Rotation paths and how fast each direction turns (degrees each step)
Each turn is a multiple of 5 degrees from 10 to 175, or 0.
Each row of a path follows its step; steps can be skipped.

step 0: [ 13 -22   9 -10 -31   7 -16  28 -10 -14  13  12 -22  -1  -2 -21   6  13
 -14  17 -10  19  21  14  22 -11  -6   5  23 -20   0  21  24  16 -26  14
  13  10  -3   1  -2  25   7   0  -6  17  11 -12  11 -10 -21  -9  20 -33
 -10 -19  10  -4  -7   3  -9 -17 -27]
step 1: [ -1  18   7  17  -8 -25   1  19  -4 -15  10 -23   4  24  -9   3  -2  14
   6 -21  -7   7  14  25  17 -44  16  20 -14  -3  20  21 -10  12 -15  22
   9  10  -6  15  -2  10  12   0   2  23   3 -18 -19  21   2 -13  -4 -25
  -1  20   5  -1 -34   7  -2  -4 -22]
step 2: [-19   9  -4  12  -3 -11 -16  22 -40 -10   8 -28  18   9 -26  22  -8  15
  -3  -1 -11   4 -39  35 -17  -8 -20  15  -1   9  13   9 -20  -8  -6   0
  -2  28  10  25  11  10   1   0  24  -3 -12  -8   3  -3 -30  -7   2   9
   6 -17   6 -10 -17 -10 -14  15  -4]
step 3: [-17 -35  -5   8   1 -28 -20  24   9   7  24   3   6   3   2  17  17  -2
 -11  -2 -25 -31  -8  13  14 -15 -21   4  13 -18  15  -1  16  -7  -6  -9
   6  33   9   1  -7 -12  23  24  18  10  10  -3  12   5 -15  -2  25  18
 -14 -17 -13  -4  17 -25   8  14 -12]
step 4: [  2 -11   2  32 -28 -28  18  27 -10   0  -7  13  -4 -23  -8  25  20 -16
   2  -3 -18   9  22   5  17   2  -9   8  -7 -12  20 -13  12  24   3   2
   4  15  -5   4 -11 -10   3  15  -3  25 -28  -7  -2   6  -4  18  -8  -6
 -40  17 -12   8 -12 -28   0  12  19]
step 5: [ 30   1   2  29   4   6  18  24 -22 -15 -18   1  -2   0 -19   7  34  12
  -4   3  -9  29  11  27   2 -20 -18 -16  -6  -3  21  20  -6   2  14 -27
  -9  33 -17   9  -2  -9   7  -2  -4 -14  17   4  16  -4  -5  15 -31  -9
   6  -4   3   4   8 -16  -1 -23  23]
step 6: [  1   0 -14  21  23   1  11   2   4  -9  25   8 -28   0  -1 -18  20  30
   4   1 -14  -2  -3  17 -26 -30 -13   0 -14 -23  17  15 -14  -4  18   7
 -19   1  -6  -8 -21  12  24   3 -22   9  -3  -3   8 -13 -21  15  21  -5
  -2 -31 -24  18   5  -8 -28 -18  -4]
step 7: [-21  -4   9   4  29  -8  22 -10 -11   1  -5 -11 -19   1   3  13  15  10
  22  11 -22  -6  13   6  -1 -31 -31 -10 -10 -12 -21  10 -11   0 -11   4
  -5   6  -5  11 -22  21  -1 -20 -11   5 -27 -27   9   4  12  13   9  -6
 -48 -12   4   1 -12   2  13  21 -22]
step 8: [  7 -13   3 -19   2  -2   0  16 -36 -11 -14 -12 -27  15 -11  14  37   5
  -6   5   4   4 -17  -2  23   2  -8   0  16 -19  20  22   1  16 -17  -9
 -14  18  -5   3  16  28  -3 -28  19  -5 -25 -13 -21 -12  14  -5  15 -21
 -28 -18  -2 -11  23  11  11  -2   2]
step 9: [-23  12  -7  -1  23  14   6  19  -4 -11  -8   6 -29  13 -16 -12  10   7
 -28  -8  -7  -3   0  14  22 -32  11   9  -7 -44  23  -5  11   9 -17   3
   4   3   7 -12 -13   7  23  27  35  -5  -6  -2 -27 -12   3 -15  -1 -29
   8   3  11 -12  -4 -15 -10  -7   0]
step 10: [-24  28 -14   2  12  13  10   1 -12 -22  17 -16  16   9   2  15  15  -7
 -19  14 -12 -22 -13  20  -9 -16 -12 -23 -14  -7  16   2  12  12   3  25
   5   8  27  17   5  -4  32  -1  10   3 -40   8   3  19  -6  13 -27 -19
  -7  10   3 -12 -32  -8 -10   3   5]
Directions:
[ 1 -5  1 10  1 -2  0 -5 -2  3 -5  4  0  2  3  2  3 -8  3  1 -1  8  0  6
  4  1 -6  2 -1  7  1  1 -7 -1  5  6 -3 -1  1 -1 -2 -8  4  7  0 -4  4  1
 -4 -4  3  3  5  4 -2 -7 -6  4 -1  0  5 -1  2]
35
[  4   2   4   3   5   1   0   1  -4  -1  -2  -1   0   2   4  -4  -6   6
 -10   2  -4  -7  -4   4  -4   0   4  -3  -4   1  -7   5  -4  -8   2  -2
   1  -3   4   3  -1   2   7   3   0   3   0  -2  -4   4  -5   4   2   3
   3  -2  -2   3  -4   1  -1   5  11]
90
[  4  -2   4   2 -10  -3  -5  -2  -4  -3   2   3   6   3  -1   0  -8   1
  -4   2  -1  -1   2   4   1   3   2   0   3   1   3  -4   2   1   6  -6
   3   5   4   4  -1  -5  -2  -1  -4   2   5  -5  -5   2   2  -3   4   1
   3  -1   3   2  -8   1  -5   2 -13]
25
[ -2  -1  -2  -3  -3   1   6  -5   7   3   5   5   4   0   4  -1  -7   3
   1  10  -2  -6  -2   8  -3   5 -11   0   3  -5  -2   1  -2   0  -2   3
   6   1  -3  -2   0  -4   3   2   1   2  -1   1   0  -1  -4  -1  -7  -6
  -5  -2  -4   0   5   4   2   2  -3]
100

step 0: [ 11  -5 -21   8   0 -35   2 -38   6 -20  22   7   0 -10 -12  -1  -5 -12
  35  -9 -13  -8 -20  17 -13   8  14 -29  31   6  -7   1  12   6 -29  19
   4  -7  38  -3   6 -13   9  20  11  17  -9   8  11  -9 -16 -21   6  14
  -9   2 -32  14  -1 -14   6   2   5]
step 1: [  0 -18  20  13 -19 -23  13  -8 -31   4  17  -4  16  16   9  -9 -24   1
   2   5   4 -16 -14   1 -13  -3 -16 -15  41 -10   2   8  -4   9 -34  -3
  17 -25  44   6   4   0 -22 -10  -6   5 -19  -2  10 -13 -33   3  13  13
 -19 -17 -10   2  23   7  -3 -16  -9]
step 2: [ 21  -3  23  24 -16   4  -4  21 -26  22   5   4   7   5   8   6  12   3
   6 -34   0 -30  23  -5 -16  12 -24  18  19 -13  39  12  -2  12 -13 -12
  22 -29  -2 -10  19  11 -12 -14 -23 -11  11  18   5  -2   2  13  -1   9
  -5 -26   4  -3  20  -1  -5 -12 -25]
step 3: [ 21  17   3  30 -10   0 -28   6  12 -12  13  16  12 -10 -19  12  21 -28
  20 -36   6 -11  16 -18  -7  32   0  11   9   8  32  18  -3   0   7  -5
  10 -11 -19 -23  32   7  25   1 -17  22  11   3  11  -2   2   2 -21  18
   9   0  -1  15 -21  12   5  -1   5]
step 4: [  8   5 -20  24   0  -4 -21 -15   4  -9  10  10   5   0 -30  -1 -20 -27
   8  -4  15  16 -30 -24 -11   6  17 -25  36   4  15  28   5 -19   4  -4
  -8  -6  18   9   5  22  31   0  -4   9  -8 -20  24  -5  -6 -15 -13   0
  -4  14  12   5 -18  30  -5 -13  25]
step 5: [ -9 -29 -23  21  -2   7   1 -14 -10  -2 -12  14  -2  -2 -10  -7 -18  14
   2   4 -11  12 -20   7 -16  -1  16 -17  52  -4  16  16   3 -14 -16 -21
 -18 -21   6  24 -11  30   7  -2  -4 -20  11  14  21  -4  -4 -16   9 -25
 -10   0   8   2  42   5  -9 -14  -2]
step 6: [-10 -20  -5  33 -48   4  17   2   6 -22 -19   9  12   7  11   8   1  29
  14 -13 -25 -21  31  18   1  21  18  11  34   5   8   8   0  -7 -14 -18
 -22  -1  -5   5  15   3 -10   5  -1   1  11   8   4  13  -8 -12   9   6
   2 -17 -11  22  40  -9  -6  10 -17]
step 7: [  8  16   7  34 -38  -8   5  15 -11 -13   4 -24   8  15  -2   7  -5  19
  25 -28  -4 -38  20  -9  -3   0  23 -21  14 -13  10  11  13   5   1   2
  -8  22   5  -6  28  -8   0  19   6   1   4 -33  -5  18   4   5   2  36
  -7  -9 -16  12 -18   7 -13   9  13]
step 8: [  3   1   4  12  11  -1 -15   2 -31  -3  15 -21   5  -7  -9  -4   4  11
  14 -13  12 -14 -16   3 -14 -23  10 -49  28 -32   9  13  14  11 -22 -16
  13  -1 -15 -12  19  -1  19  13  -1   3  23  -6  -2  -1  -8  21 -15  15
 -34  14   2 -13 -23  14   4 -10  30]
step 9: [ -7 -13  -8   8   2  24  -7  -5  -9   9  -6   8  19 -19   7  15   6  -5
 -11  -4   5  26  -1  27 -18  -2 -12 -10  41 -17   6  21  13   4 -21 -39
   9  -8  -5 -17  13   0  15 -18  -1  26   6  16 -18  -3 -40   9 -31 -13
 -21  -2  16 -12  15  24   9   7   5]
step 10: [ -1  15 -24  25   1  13   5   6  13  12  -9   0  15   0  11  17  -5  -7
 -17 -32 -15  23  16   7 -16  14 -17   8  25  -4  30  14  11   9  26 -19
 -10  14  19  -3   9   9  14   0  14   7 -10   5 -13   6 -22 -18 -14   3
  16 -22 -12  -1  37  26 -27  27 -17]
Directions:
[ 1 -3  4  0  0  8 -5 -3 -5  1  0  2  3 -1  3 -2  5 -3  4  0 -2 -4  2  4
  2  0 -3 -3 -1 -7 -3  1  3 -5 -6 -3  2 -3 -4  4 -5 -2  6  6 -2 -4  4 14
  2  4  7 -4  0 -3  3  1  5 -4 -1 -4  5  3 -4]
115
[-6 -1 -1 -4 -3 -1  4  6 -2 -3  4  1 -4  3  0  0 -5  7  8 -3  0  2 -2  5
  4 -3  5  2  7  9 -1 -8  5 -2  5 -5 -2  0  3  0  6 -5 -2  3  0 -4  5  6
 -3  3 -2  2 -1 -2  3  4  3 -6 -8  5  0  1 -1]
40
[ 0  2  0 -1 -7  1 -3 -6 -3 -2 -7  3  6  2 -6 -3 -3 -9  3 -3  1 -1  1  1
 -4 -3  4  2 -1  1 -6 -2 -4  3  6 -5  4  5  1  3  1 -8  3  5  0  0 -5  0
 -1 -6 -4 -3  1  3 10 -7 -5 -2  0  1 -2  4  5]
110
[  4   1   5  -2  -3  -8   0   0 -10  -1   0   4   1   2  -2   2   4  -1
  -2   5  -7   9   2  -5  -4   1   1   9  -4  -4   2  -1   4  -3   4  -3
  -2  -7  -1   0   1  -3   3  -3   2  -1  -3   6   5   3   0  -6   1   0
  -5   4  -7   2  -4   7  -5  -4   0]
40
[ -2   1   1   6   1   4  -8  10  -1  -2  -2  -2  -3  -3   0  -7  -1  -3
  -7  -1   7   8  -4   2 -10   6  -4  -2  -2   5   1   4   4  -2   3   0
   1  -3   1  -2  -1  -1   3  -3  -4  -1   2   3  -1  -3  -3   6   1   4
   7   5   0   4  -3  -1  -3   4  -5]
55
[-1  2 -2  1  4  6 -4 -2  4  0 -1  4  3  5  0  5 -1  5 -8 -7  4  1 -3  0
 -2 -4 -4  2  1  8  5 -4 -2 -2  0  1  2 -5 -2  6 -2 -1  3  4  2  8  1  1
 -2 -3  5 -8 -1 -8 -5 -5  3  5 -6  6 -4  3  3]
60
